Some points, one per row:
[-0.77 -3.3   1.12  0.31  2.1   1.02 -0.09  0.48 -0.38 -1.07 -0.95 -0.67  0.21 -1.53  0.51 -0.75  1.55 -0.69  0.01  0.71  1.62 -0.77  0.73 -0.78]
[-0.17 -3.25  0.79  0.4   1.77  1.04  1.49 -0.03 -1.22 -0.36 -0.75  0.92 -0.17 -0.65  0.07 -0.32 -0.36  0.17  0.17  1.63  0.62 -2.34  0.08 -1.7 ]
[ 2.96 -0.57  0.21  1.54 -0.35  1.11  0.   -0.62 -0.27 -1.47 -2.07 -0.93  0.74 -0.69  0.17  0.75  1.44 -0.42  0.34 -0.66 -1.29 -0.15  0.79 -1.95]
[ 1.37  0.66  0.64  0.73 -0.65  1.85 -0.42 -1.39 -0.27 -1.05 -2.37  0.35  0.8  -0.76  0.31  0.86  2.64  0.02  0.36 -0.38 -1.1  -0.32 -0.47 -2.56]
[ 1.73 -0.39  0.08  1.19  0.59  1.04 -0.37 -1.13  0.42 -0.6  -0.71 -0.72 -0.1  -0.48  0.58 -0.72  2.11 -0.55  0.86  1.17 -0.71 -1.04  1.07 -3.68]
[-0.37 -4.3   0.9   0.09  1.16  0.66  0.64  0.33 -2.1  -0.5  -1.39  0.18  1.13  1.24 -0.18  0.82  1.55  0.7   0.08  0.63 -0.08  0.03  0.28 -1.91]
[ 1.58 -0.93  0.69  1.71  1.21  1.09 -0.22 -1.08 -0.39 -0.3  -2.64 -0.44 -0.63  1.24  1.13 -0.66  1.8  -1.01 -0.15 -0.17 -0.87 -1.83  0.14 -1.36]
[-1.78 -1.47  0.91  0.58  1.58 -0.74 -0.59  1.97 -2.26 -0.05  0.27  0.39 -1.4   2.32  0.1   1.03  0.67 -0.03  1.29 -0.5  -1.57 -0.42 -0.82  0.87]
[-2.91  0.53  0.2  -0.41  1.38 -0.87 -0.4  -2.43  0.98  0.19  0.14  0.46  0.67 -0.16  0.13 -1.07  1.21 -0.46  0.62  0.93  1.72 -0.3   0.85  0.48]
[ 1.21  2.87 -0.52 -0.21 -1.68  0.37  1.11 -0.05  1.13  0.48 -1.95 -0.79  0.02 -1.29 -0.32 -0.18 -0.67  1.19 -1.46 -2.   -0.92  1.91 -1.44  1.65]
[-0.22 -3.54  0.6  -0.16  2.79  0.22  0.59 -1.08 -0.79  0.23 -1.8  -0.14 -0.88 -0.76  0.6   0.73  0.53  0.56 -0.15  3.11  1.05 -1.09 -1.19 -0.51]
[ 1.78 -1.09 -1.03  1.   -2.05  1.08  0.61 -1.56  1.91  0.03 -0.69 -1.67 -0.53 -0.78  0.1   0.37 -1.56  1.11 -1.46 -0.41  0.15  0.77  0.43  2.08]
[ 1.47  1.53 -1.43  0.87 -2.84 -0.45  0.32  1.04  1.07 -0.11  1.31 -1.36  0.45 -1.57  0.1   0.   -1.67 -1.01 -0.05 -0.07 -0.21  0.21  0.13  2.02]
[-0.92  3.41 -0.55 -0.83 -0.8  -2.03 -0.36 -0.46 -0.82  1.05  0.03  0.03  0.38  1.14 -0.27  0.34 -1.35  0.08 -0.54  1.65  0.61  0.52  0.94  1.22]
[ 2.47  0.06 -1.16 -0.6  -1.59  0.62  0.74 -0.92  1.26 -0.44 -0.41 -1.32 -0.73  0.36  0.16 -0.67 -2.13  1.32 -0.3  -2.02 -0.2   2.26  1.28  1.26]
[-2.15 -1.05 -0.07 -0.25  1.83 -1.37  0.28 -1.9   0.83 -0.43 -0.69  0.55  0.27 -1.09  0.91  0.74  0.25  0.99  0.65  1.52  2.35 -0.79 -1.11  0.06]
[-0.68 -3.98  1.04 -0.15  1.71  0.16  0.43 -0.78  0.01  0.46 -1.86 -0.14  1.54  0.02  0.07 -0.34  1.58 -0.74  0.52  1.41  0.82  0.13  0.08 -1.91]
[-0.66 -2.31  0.92 -0.19  3.17 -0.11  0.91 -0.75 -0.48 -0.76 -0.22  1.57  1.51 -0.72 -0.37 -0.18  0.22 -0.8  -0.61  0.6   0.21 -0.47  1.56 -2.22]
[ 0.18 -3.85  1.6  -0.3   2.09  1.07 -0.05  0.57 -1.06 -0.27  0.36  0.   -0.98  0.13 -0.06  0.53  0.36 -0.62 -0.65 -0.02  1.18 -0.52  0.69 -1.8 ]
[-2.33 -1.3   1.32 -1.52  1.38 -0.6  -1.07  1.2   0.95  0.01  0.91  0.89  0.77  0.16  0.3   1.04  1.4   0.67  1.2  -0.75 -0.87 -1.11 -0.73 -0.49]
[-1.71  3.82 -0.78  0.31 -0.8  -1.23 -0.41 -0.54  0.57 -0.01  0.62 -0.55  0.43 -0.13 -0.77 -0.43 -0.03  0.38 -0.65  0.7   0.56  0.77  0.24  2.08]
[-0.79  3.55 -1.04 -0.25 -1.19 -1.59 -0.56  0.27 -1.3   0.64  0.98  0.17 -0.39  0.66 -0.34 -0.15  0.05 -0.56  0.25  1.15  1.51  0.42 -0.87  1.27]
[-0.69 -4.    0.55  0.01  3.08  0.31 -0.23  0.31  0.05 -0.16 -0.57 -0.21 -0.2  -0.58  0.78 -0.01  1.07  0.01 -0.76  0.66  1.1   1.04 -1.14 -1.29]
[-1.68 -0.69  1.11 -0.74  2.97 -0.65 -0.58  0.32 -0.98  0.74  0.31  2.34 -0.72 -0.23  0.02  0.35  1.39 -1.25  0.65  0.71 -1.58 -0.87 -0.53  0.02]
[ 1.26  1.26 -1.31  0.79 -1.03  0.27  1.3   0.15  2.25  0.1   0.21 -2.04 -0.48 -1.   -0.28  0.37 -1.76  0.24 -1.69 -1.71 -1.31  2.5  -0.11  1.09]
[-2.32 -0.09  0.02 -0.88  1.83 -1.9   0.21 -2.02  0.19  0.18  0.04  1.51  0.11 -1.09  0.15  0.57  1.34  1.02  0.74  0.57  1.68 -0.25  0.27 -0.51]
[-1.17  3.34 -1.33  0.33 -1.86 -1.09 -0.76  0.92 -0.02  0.87  1.11  0.03  1.34  0.53  0.06 -0.46 -0.05  0.26 -0.44 -1.5   0.28  0.03  1.13  0.15]
[-0.57 -3.03  0.05 -0.6   2.06  1.68 -0.05 -1.07 -0.2   0.09 -2.3   1.2   1.21 -1.21  0.12 -0.82  0.73  0.79  0.33  1.26  0.96 -0.84  0.16 -0.97]
[-1.77  3.34 -0.82 -1.64 -1.17 -0.49 -0.79  0.76 -0.64 -0.33  0.44  0.73  0.12  1.28  0.41 -0.27  0.94 -0.39  0.22  0.55  0.17  0.8  -0.18  1.43]
[ 1.57  2.58 -0.63  0.84 -2.15 -0.55  0.11  0.45  1.02  0.51  0.5  -1.94  0.58  0.97 -0.46 -0.64 -2.2   0.38 -0.26 -1.27 -0.28 -0.39 -1.15  2.03]
[ 0.98 -0.83  0.65  0.44  1.51  0.88 -0.76  0.    0.19 -0.63 -2.68  0.57 -0.18 -0.3  -0.56  0.04  3.61 -1.18  1.7   1.1  -0.41 -1.74 -0.16 -1.95]
[-0.7  -4.38  1.52 -0.92  1.12  0.3   0.89 -0.1  -0.8  -0.23 -0.43  1.11 -0.92 -0.01  0.22  0.33 -0.97  0.11  0.63  2.04  0.71  0.63 -0.78 -0.48]
[-1.73 -3.01  1.15 -0.82  1.62  0.53  0.16 -0.91 -1.04 -0.19 -0.72  0.65  1.92 -1.15  0.56  0.43  1.97 -1.16 -0.54  0.4   0.99  1.07 -0.51 -0.65]
[ 1.71  2.86 -1.17  1.29 -1.91 -0.61  0.57  0.46  1.07  0.41  0.51 -1.35  0.25 -0.48 -0.14 -1.11 -1.97  0.47 -1.37 -1.54 -0.39  0.46  0.79  0.65]
[ 1.68 -0.51 -0.03  1.34  0.26  1.56 -0.67 -1.6   0.91 -0.79 -0.92  0.2  -1.33  1.4  -0.31  1.18  2.4  -1.35  0.96  0.79 -0.1  -1.78 -1.25 -2.03]
[-0.47 -2.8   1.04  0.17  2.38  1.08 -0.21 -0.91  0.97 -1.21 -0.08  1.73 -0.75 -0.71 -0.46 -0.16  2.16 -1.11  0.86  1.56  0.15 -1.31 -0.47 -1.27]
[-0.57 -3.58  0.59 -0.41  2.38  0.13  0.57 -0.58 -1.19 -1.3  -1.96  1.71  1.    0.01 -0.25  1.03  1.47 -0.03  0.41  0.95  0.04  0.23  1.01 -1.26]
[ 1.75 -0.16  0.96  0.83  0.5   1.25 -0.44 -1.71 -0.77 -0.69 -1.78  0.43  0.41  0.62 -0.06  0.93  1.26 -0.06  0.25  1.88 -1.25 -2.52  0.78 -2.63]
[-0.73  3.89 -0.46  0.25 -1.96 -1.25  0.21 -0.26 -0.36  0.42 -1.37  0.03 -0.56  1.33 -0.4   0.98 -2.14  0.74  0.63 -0.01 -0.01 -0.1   1.37  0.96]
[ 1.26  0.1   1.6   0.99 -0.73  1.13 -0.37  0.06  0.64 -1.67 -1.46  0.99 -0.51 -0.39  0.06  0.73  1.21 -1.1  -1.    0.65  0.39 -1.12  1.11 -2.96]
[-0.53 -2.76  1.02 -0.56  2.88  0.27  0.76 -1.69 -1.   -0.28 -2.04  1.57 -0.25  0.03  0.31 -0.47  0.36  0.44 -0.11  1.05  1.26 -0.05 -0.01 -1.42]
[-1.13  3.34 -1.11 -0.13 -1.07 -1.39  0.13  0.41  0.4   0.22  0.8   0.22 -0.68  0.79  0.58 -0.42 -1.81  0.07  0.24 -0.02  0.79  1.43 -2.13  1.23]
[-1.07 -2.63  0.75 -0.3   2.72  0.3   0.79 -2.1  -1.2  -0.52 -1.28  0.89  1.35 -2.37  0.49  0.66  0.65 -0.25  0.46  1.46  0.62  0.5  -1.67 -0.1 ]
[ 1.79 -0.34 -0.36 -0.02 -1.92  1.23  0.21 -1.77  2.76 -0.04 -0.34 -0.63 -0.21 -1.24 -0.4  -0.12 -2.35  0.96 -1.19 -2.31  1.26  1.12  1.1   1.34]
[ 1.12 -1.54  1.23  1.03  0.98  1.92  0.04 -2.18  0.3  -1.41 -0.9  -0.13  1.23 -0.46  0.31 -0.42  0.61 -0.56  0.53 -0.08 -0.88 -1.47  0.63 -1.75]
[-0.53  3.57 -0.97  0.61 -1.67 -0.55  0.31 -0.38 -0.32  0.99 -0.17 -0.94 -0.83  0.78  0.49 -0.91 -2.27 -0.07 -0.32  0.26  0.55  0.79 -0.44  1.63]
[ 0.73  1.65 -1.6   0.16 -2.45 -0.04 -0.19  0.71  1.31  0.51  0.52  0.18  0.3  -1.13 -0.56  0.07 -2.64  0.94 -1.74  2.38 -0.28  1.66 -0.38  1.41]
[ 0.98 -2.39  1.84 -0.34  0.84  0.54 -0.23 -0.06 -1.93 -2.16 -1.25  1.71  0.01 -0.51 -0.14 -0.34  2.39  1.07 -0.09  0.2   0.3  -0.04  0.33 -1.02]
[-0.05 -3.92  0.97 -0.34  1.7  -0.05  0.97 -0.55 -0.68 -0.57 -2.15  1.78  0.69 -0.28  0.44 -0.24  0.19 -0.46  0.76  1.81  0.95 -0.56 -0.39 -1.18]
[ 2.38 -1.16 -0.26  1.22 -2.18  0.61  0.44 -0.21  1.45  0.43  0.1  -0.45 -0.88 -1.66 -0.15 -0.08 -2.64  1.45 -0.38 -2.98 -0.22  0.11  1.02  1.29]
Then 10 other points, each followed by its number:
[-1.64 -4.03  0.13 -0.01  1.66  0.02  0.93  0.54  0.43  0.07 -0.03  1.36  0.13 -1.13 -0.39 -0.14  0.6   0.14  0.44  0.13  2.01 -0.09 -0.79 -1.1 ] 0
[-1.93 -2.56  1.68 -0.37  1.74 -0.01 -0.1  -0.74  0.73 -0.85 -0.41  1.62  0.03 -1.11  0.29  0.15  2.45 -1.03  0.26  0.19  1.22  0.3  -0.76 -1.01] 1
[ 1.36 -2.05  1.24  0.42  1.97  1.72 -1.02 -0.95 -0.44  0.01 -2.07  1.42 -0.94  0.47  0.18  0.43  0.09 -0.04  0.38  0.27 -0.18 -0.83 -1.43 -1.9 ] 2
[-0.62 -3.22  0.94  0.76  2.72  1.01 -0.22  0.17 -0.22 -1.04 -0.18  0.66 -0.25  0.8  -0.4   1.05 -1.18  0.52  1.11 -0.99  0.47 -0.84 -0.33 -1.78] 3
[-0.29 -4.61  0.92 -0.23  1.35  0.66  0.73 -0.1   0.21 -1.27  0.64 -0.21  0.35 -2.18 -0.36  0.75  1.07 -0.24  0.87  2.04  0.11  0.76 -0.22 -1.06] 4
[ 0.04 -2.11  1.48 -0.55  2.02  1.31  0.34  0.37  0.16 -1.44 -1.83  0.62  0.81  2.05 -0.51 -0.16  0.23 -0.78  0.15  0.45  0.92 -0.57 -1.66 -1.74] 5
[-1.58 -2.71  0.24 -0.56  1.85  0.46  0.07  0.53 -0.52 -0.15 -1.1   0.7   0.91  1.01  0.08  0.13  1.51 -0.88 -0.97  2.11  0.73  2.04 -0.32 -2.41] 6
[-0.45 -3.41  0.26  0.3   2.15  0.02  0.57 -1.46  0.74 -1.06 -0.6   1.26 -0.16  0.24  0.97 -0.42  0.75 -0.38  1.17  0.4   1.51 -0.3  -1.58 -1.56] 7
[ 1.45 -0.6   1.49  0.75  0.55  1.34  0.23 -0.75  1.51 -0.14 -2.76 -0.02  1.16 -1.28  0.67 -0.47  0.02 -1.12 -0.74 -0.18 -1.5  -0.08  0.8  -2.61] 8
[ 2.37 -2.02 -0.62  0.54 -0.77  0.73 -0.36  1.53  0.83 -0.74 -0.75 -1.1  -2.45  0.15 -0.24 -0.13 -1.15  1.07 -0.24 -1.75 -0.01  0.94  1.58  1.96] 9
Which of these numbered points is nearest to each point below, looking only along the 7 directions in which the first points spread most? Its number follows each.
[ 1.17 -2.66  0.85  0.56 -0.21  0.99 -0.35  0.04  0.1  -0.34 -1.42  0.56  0.35  0.16  0.58 -0.2   1.7  -1.01  0.79  1.35  1.05 -0.68 -1.   -3.4 ] > 2
[-2.54 -1.1   0.   -0.19  1.82 -1.31 -0.06 -2.27  0.88 -0.03 -0.06  2.05 -0.42 -0.18  0.86  1.09 -0.48 -0.24  0.58  1.74  1.05 -0.55  0.63 -0.15] > 0
[ 2.37 -0.86 -0.5   0.53 -2.63  0.7  -0.13 -0.27  0.16  0.34  0.81 -1.21 -1.55  1.39 -0.98  0.2  -1.3   0.21 -0.52 -1.35  0.75  0.6   0.7   2.06] > 9
[ 2.21 -0.73 -0.2   1.24 -2.62 -0.12  0.08  1.19  0.76  0.03  1.48 -1.08 -1.55 -0.14 -0.67  0.39 -1.71  0.18 -1.11 -1.25  0.74 -0.3   0.27  1.98] > 9
[-0.65 -3.6   0.94 -0.07  1.81  0.99 -0.56  0.33 -0.71  0.55 -1.45 -0.97 -0.11  0.73 -0.71  1.01  1.91  0.42 -0.09  3.14  0.25 -0.39 -0.82 -1.34] > 5
[-1.23 -1.66  0.58 -1.33  2.45 -0.79 -0.43  1.06 -1.12 -0.37  1.42  0.11  0.88 -2.26  0.55  0.97  0.21 -0.74  1.05 -0.8  -1.65  1.63  1.51  0.21] > 0
[-1.1  -0.92  1.37 -1.47  2.63  0.3   0.05 -0.54 -0.99 -0.94 -2.05  0.89  0.07 -0.88  0.66 -0.27  0.8  -0.29  0.62  1.88  1.35 -0.25  0.43 -1.61] > 6
[ 1.61  1.09 -1.79  0.67 -1.96  0.29  0.92  0.55  0.05  0.58  0.17 -1.69 -1.2   0.9  -0.05 -0.85 -1.34  1.93 -0.69 -1.49  0.13  1.26 -1.17  1.09] > 9
[-0.93 -2.72  1.35 -0.46  3.15  0.65  0.76 -1.02  0.13 -0.3  -0.46 -0.37 -0.45 -1.48  0.52  0.17  1.81 -0.48  0.02  1.7  -0.02 -1.22 -0.09 -1.48] > 7
[ 1.94 -2.57  0.81  0.37  1.67  0.84  0.33 -1.17 -0.32 -1.17 -1.03 -1.07  0.84  0.66 -0.16  0.25 -0.32 -0.88  0.36  2.01  0.31 -2.76  1.54 -1.1 ] > 2
[ 0.07 -3.17  0.75 -0.73  2.7   0.79  1.42  0.56 -0.33 -0.65 -1.78  1.49  0.44 -1.72 -0.17  0.35 -0.22 -1.8  -0.19  0.53  0.31 -0.13  0.25 -0.65] > 4
[-1.5  -3.36  1.19 -0.6   1.55  0.31  0.62 -1.8  -0.26 -0.84 -0.05  0.33 -0.1   0.13  0.6  -0.03 -0.32  0.71  1.75  1.11  1.02  0.63 -0.81 -1.08] > 0
[ 2.91  0.48 -0.35 -0.06 -1.16  0.67  0.13 -0.64  1.5   0.26  0.76 -1.32 -1.71  0.55 -0.76  1.31 -3.19  0.78 -1.48 -1.63  0.06  0.06  0.85  1.14] > 9
[-0.61 -2.46  1.38 -0.29  2.65  0.65  0.58 -0.82 -1.99  0.21  0.27  1.68  0.55 -1.41 -0.48  0.02  1.06 -1.76 -1.3   1.51  0.1   0.34  0.27 -1.32] > 6
[-0.15 -2.76  0.57 -1.07  1.33  0.8  -0.42 -0.9  -0.9   0.1  -1.81  0.94  2.    1.23  0.72 -1.26  1.59  0.   -0.58  0.97  1.29  0.36 -0.34 -1.79] > 6
[-3.42 -0.35  0.21 -0.76  1.72 -0.39  0.66 -1.48  1.12 -0.46 -1.02  1.37  0.43 -0.06  0.12  0.11  0.52 -0.29  0.78 -0.29  1.26  0.37  0.75 -0.13] > 1
[-0.96 -1.49  0.84 -0.16  1.38 -0.75 -1.27  1.35 -0.18 -0.06  2.21  2.52 -0.9  -0.52  0.54  0.88  0.84 -0.26 -0.1  -0.87 -1.78 -1.84  1.25  0.16] > 3
[ 2.47 -0.05  0.25  1.35  0.36  1.6   0.17 -0.62  0.65 -0.85 -2.   -0.63 -0.04 -2.05  0.73 -1.52  0.08 -1.28 -0.97  0.39  0.68 -1.18  1.07 -1.25] > 8
[-1.3  -2.96  1.01 -0.48  0.89  1.16 -0.29 -1.28 -0.24 -0.79 -0.91  0.96  0.88 -0.16  1.05  0.5   2.11 -0.94  1.18 -0.34  1.08 -0.04 -1.28 -1.06] > 1
[-0.76 -1.64  1.4   0.08  2.19 -1.09 -1.09  1.37 -1.17  0.77  1.73  1.76 -0.77  0.9   0.19 -0.45 -0.73 -0.96  0.56 -0.67 -1.38 -0.51 -0.37  0.46] > 3
[-0.42 -3.51  0.08 -0.97  2.7   0.5   0.91 -0.32 -0.06 -0.43 -0.52  0.57 -0.68 -0.5   0.15  0.31  2.47 -1.04 -0.23  0.37  1.31  0.78 -0.22 -1.69] > 4
[ 1.75  0.38 -0.1   0.42  1.27  1.33 -0.07 -1.17  1.65 -1.39 -1.98 -1.51  0.65  0.96 -0.1  -1.36  2.42  0.15  0.58 -1.98  0.04  0.26 -0.33 -2.22] > 8
[ 1.73 -1.26 -0.55  0.72 -1.66  1.12  0.36 -0.43  1.22  0.29  0.1  -2.81 -0.64 -0.4  -1.    0.19 -1.52  0.97 -0.95 -1.38  0.95  0.99  0.81  1.91] > 9
[-0.58 -3.46  0.41 -0.25  2.24  0.66  0.11 -0.97 -1.55  0.5  -0.23  0.83 -0.48 -0.78  0.47  0.47  0.82 -0.34  0.36  2.44  1.67 -0.42 -1.44 -1.76] > 7
[ 0.74 -2.4   1.74 -0.12  1.98  0.63  0.95  0.05 -2.18  0.06 -1.98 -0.51 -0.07 -0.77  0.7  -0.44  1.14 -1.98  0.16  1.79 -0.02 -0.93 -0.2  -1.1 ] > 5
[-1.38 -2.96  1.04 -0.21  1.92  1.08  0.68 -1.   -1.75 -0.6  -0.51  1.12  0.76  0.84  0.05 -0.08  2.09 -0.89 -1.08 -0.03  1.    0.44 -0.75 -0.84] > 6
[ 1.63 -1.42 -0.35 -0.12 -2.09  0.68  0.69  0.27  0.46  0.53  0.69 -2.19 -1.19 -0.06 -0.26  0.95 -1.    1.93 -2.34 -1.47 -0.14  0.99  1.34  1.56] > 9
[ 1.25  0.71  0.65 -0.66 -2.93  0.68 -0.75  1.58 -0.24  0.48  1.53 -0.22 -0.69  0.39  0.14  0.4  -2.32  0.03 -1.53 -1.6   0.06 -0.39  0.95  1.63] > 9
[ 0.67 -1.18  0.81  1.11  0.61  1.98  0.01 -0.42 -0.14 -0.68 -0.76 -0.49 -0.95 -0.29 -0.22  1.39  2.65 -0.58  0.99 -0.55 -1.4  -0.75 -0.25 -2.89] > 2
[ 0.07 -2.94  0.97 -0.07  1.56  1.45  0.19 -0.55 -1.14  0.4  -0.17  0.45  1.22 -0.5  -0.28  0.53  0.68 -0.99  1.07  1.79 -1.22 -0.34 -0.29 -2.9 ] > 5
[ 2.36 -1.3  -1.13  0.46 -1.31  0.7   0.3  -0.35  2.26 -0.54 -0.18 -0.94 -1.37 -0.24  0.14  0.26 -2.4   1.48 -1.21 -1.76  0.53  1.85 -0.31  1.58] > 9
[-1.37 -2.5   0.79 -0.8   2.   -0.55 -0.42  1.77 -0.65  0.15  1.4  -0.05 -0.3  -0.14  0.22  1.76  0.26 -0.87  1.77  0.72 -2.06 -0.54  0.78 -0.51] > 3
[-1.95 -0.33  0.39 -1.26  2.19 -0.72 -0.21 -2.08  0.23 -0.44  0.22  2.15 -0.46 -0.53  0.29 -0.09  0.83  0.75  0.26 -0.34  2.45  0.07 -0.09 -0.69] > 1
[-1.54 -2.13  1.47 -0.81  0.5  -0.68 -1.79  1.4   0.35 -0.17  1.96  0.25  0.25  0.74  0.31  0.96  0.75  0.32  1.33  0.78 -1.18 -0.92 -0.09 -0.06] > 3
[-1.04 -1.78  1.42  0.05  2.38  0.02 -0.71  2.28 -1.92 -0.22  1.71 -0.08 -0.29 -0.01  0.37  1.28 -0.4  -0.57  0.69 -0.13 -1.87 -1.01 -0.62 -0.27] > 3
[ 2.42 -0.43 -0.56  0.13 -1.46  1.12 -0.31  1.5   0.64 -0.89  0.57 -1.96 -0.52  1.18 -0.4  -0.81 -2.17  0.69 -0.92 -1.97  0.94  0.83  0.71  1.17] > 9
[-1.91 -0.46 -0.39 -1.14  2.1  -0.73  0.68 -1.28 -0.77  0.04  0.29  2.08 -0.15 -0.75  0.36 -0.92  1.87  0.02  0.66  1.15  1.88 -1.34  0.01 -0.73] > 1
[ 2.06 -1.76  0.63  0.67  0.11  1.68 -0.76 -0.45 -0.46 -1.06 -0.54  1.57  0.47 -0.42 -0.15 -0.53  1.33 -0.99 -0.56  1.37  1.18 -0.48 -1.45 -2.34] > 2
[ 1.89 -0.43 -0.27  1.02 -2.14  1.16  0.56 -0.56  1.23  0.18 -0.82 -2.25 -1.76  1.67 -0.34  0.92 -0.75  0.39 -0.99 -2.76  0.04  0.87 -0.18  1.52] > 9
[ 1.75 -0.74 -0.57  0.02 -1.58  0.37 -1.28  0.12  0.63 -0.64 -0.23 -2.01 -0.47  1.35  0.53  0.61 -2.11  3.06 -0.96 -0.25  0.33  0.61  0.38  1.76] > 9
[-1.36 -2.9   0.5  -0.05  2.53  0.66  0.61 -0.83  0.99  0.64 -1.99  0.36 -0.42 -1.06 -0.2   0.49  0.65 -0.51  0.38 -0.23  2.11 -1.07  0.18 -1.12] > 7
[-1.69 -1.36  1.05 -0.15  2.33 -0.36 -1.16  1.34 -0.43  0.08  0.69  1.58  0.41  0.59 -0.29  0.27  1.67 -1.45  1.19 -0.86 -1.31 -0.22 -2.02  0.62] > 1
[-2.88 -0.73  0.09 -0.43  2.19 -0.89  0.96 -1.34 -0.63 -0.26 -1.62  1.45  0.77 -0.52 -0.26  0.59  1.08 -0.02  1.12  0.67  1.19  0.08 -0.37  0.14] > 6
[-1.21 -2.5   1.57 -0.14  2.38  0.05  0.11  0.26  0.58 -0.29 -1.25  1.22  0.96  0.63  0.57  0.18 -0.45 -1.3   0.54  1.61  0.15 -1.5  -0.46 -2.16] > 5
[ 0.6   2.08 -1.17  0.41 -2.34 -0.11  0.56  1.75  1.46  0.06  0.63 -0.7  -0.3   1.16  0.24 -1.63 -2.04  0.4  -1.09 -2.39  0.32  0.35  0.11  1.35] > 9
[-0.05 -1.98  2.02 -0.43  1.76  0.4  -1.29  0.81 -2.1  -0.42  2.08  0.58 -0.91 -0.14 -0.45  0.67  1.39 -1.04  0.81  0.13 -1.42 -0.5   0.34 -0.18] > 3
[ 0.81 -2.76  1.29 -0.04  2.52  1.09  0.15  0.29 -0.18 -1.02 -1.6   0.81 -0.15 -0.6   0.29 -0.89  2.72 -0.16 -0.89  1.05 -1.35 -0.41 -0.68 -1.12] > 5
[-1.48 -3.    1.2  -1.04  2.03  1.34  0.57 -0.68  0.36 -0.43 -0.72 -0.15  0.92 -1.42  0.91 -0.62  1.03  0.8  -0.97  0.52  0.07 -0.2   0.48 -0.8 ] > 4
[-0.85 -2.43  0.92 -0.64  1.92  0.56 -0.6   2.76 -1.81  0.1   1.02  1.02 -0.33  0.74  0.34  0.77  0.83 -1.58  0.2  -1.33 -1.69 -0.23 -0.13 -0.15] > 3
[ 0.44 -3.2   0.58  0.76  2.24  0.71  0.93 -1.19 -2.4  -0.81 -1.06  0.25  0.49  0.88  0.3  -0.17 -0.25 -1.04  0.16  0.89  1.4  -0.78  0.24 -1.41] > 5
[-0.01 -3.45  0.59 -0.63  2.72  0.27  0.36 -0.52 -0.51  0.09 -0.2   1.09  0.63  0.52  0.87 -0.13  0.55  0.48  0.56  1.09 -0.44 -0.26 -2.27 -2.36] > 5
[-1.28 -2.25  1.82 -0.2   1.95  0.18 -0.52 -0.05 -1.88 -0.43 -2.39  0.62 -0.11 -0.35 -0.1   0.89  0.25  1.07  1.38  2.07  0.74  0.26 -1.25 -0.97] > 6
[ 0.88  1.94 -0.51 -0.85 -2.8  -0.03  1.5   0.42  0.41  0.27  1.26 -0.45 -1.08  0.45 -0.12 -0.31 -0.98  0.61 -0.93 -1.65 -0.8   1.96 -1.31  1.49] > 9
[ 2.34 -1.13  0.78  0.5   1.17  1.53 -0.78 -1.14 -1.82 -1.32 -0.46 -0.19  1.05  0.79  0.42  0.13  1.36 -0.95  0.01  0.46 -0.84 -1.89  0.66 -1.56] > 2
[-1.01 -2.21  1.61 -0.41  2.3  -0.87 -0.89  0.96 -1.16  0.31  1.82 -0.53 -0.89 -0.38 -0.41  0.45  0.68  0.83  1.51 -0.02 -1.81  0.54  0.11  0.05] > 3
[ 1.74 -0.63  0.7   1.38 -1.03  0.86  0.47 -0.44  0.36  0.07 -2.   -1.98 -0.65 -0.04  0.31  0.11  1.26  0.33  0.62 -0.16 -0.21 -1.04  1.65 -3.27] > 8
[-2.96  0.04 -0.71 -0.66  1.86 -1.1   0.63 -1.23  0.04  0.11 -0.24  1.42  0.59 -1.63  0.23  0.11  0.67  0.33  1.39  0.6   1.44  0.52 -0.42 -0.35] > 1
[ 2.38 -0.59  0.95  0.9   0.36  1.32  0.3  -0.25  0.01 -1.21 -0.41  0.1   0.5  -2.37  0.08 -0.3   1.64 -0.68  0.33 -0.4  -0.98 -0.45  0.1  -3.32] > 8
[ 0.96 -0.57  0.94  0.79  0.27  1.8  -1.09  0.33  0.03 -1.16 -2.43  0.29  1.42 -0.92 -0.68 -0.15  2.01 -1.39  0.73 -1.   -0.67  0.35  1.36 -1.68] > 8
[-0.94 -3.29  1.48 -0.57  2.6  -0.06  0.62 -1.    0.71 -0.89 -1.03  0.05 -0.66  0.35  0.36 -0.15  1.2  -0.57 -0.67  2.5   0.88 -0.59  0.76 -0.77] > 7
[-0.77 -2.75 -0.31 -0.97  2.24  0.35  1.   -0.82  0.32 -0.4  -0.04  1.87  1.33 -0.32  0.42  0.28  1.42 -0.33 -0.99  0.53  0.82 -1.53  1.01 -2.17] > 1
[ 1.43 -3.02  0.68  1.07  0.55  0.79  0.4  -1.74 -1.    0.19 -1.56  1.21  0.74  0.2  -0.77 -0.67  1.66 -0.78  0.22  1.71  1.07 -2.13 -0.32 -1.22] > 2
[-0.86 -3.57  0.16 -0.25  2.31  0.19  0.83 -0.92  1.39 -0.31 -1.86  0.29  1.35  0.89 -0.43  1.03  2.74 -1.24 -0.24  0.49  0.32 -0.15 -0.18 -1.3 ] > 1
[-2.    1.57 -0.47 -1.18  0.5  -0.59 -0.78  3.64  0.45  0.4   0.2   0.92  0.21 -0.35 -0.35 -0.23  1.16  0.32 -0.36 -1.72 -0.92  1.43 -0.41  0.48] > 1
[ 1.96 -0.04 -0.26  0.47 -3.41  1.29 -0.3  -0.02  0.4   0.22  1.54 -1.41 -0.47  0.62 -1.05  0.39 -1.18  0.57 -0.39 -1.61  0.19  0.18  0.88  1.02] > 9
[-1.23 -1.3   1.67 -0.01  2.43 -1.13 -1.12  0.7  -0.22  0.73  1.68 -0.73  0.68 -0.87 -0.21 -0.08  1.9  -0.08  0.65 -0.44 -1.61 -0.83  0.67 -0.61] > 1
[ 1.67 -3.6   1.15 -1.94  1.73 -0.03  0.62 -0.67  0.31 -0.34 -0.97 -0.04  0.71  0.61  0.49  1.17  1.63 -0.03 -0.18  1.25 -0.7  -1.27 -0.47 -1.16] > 5
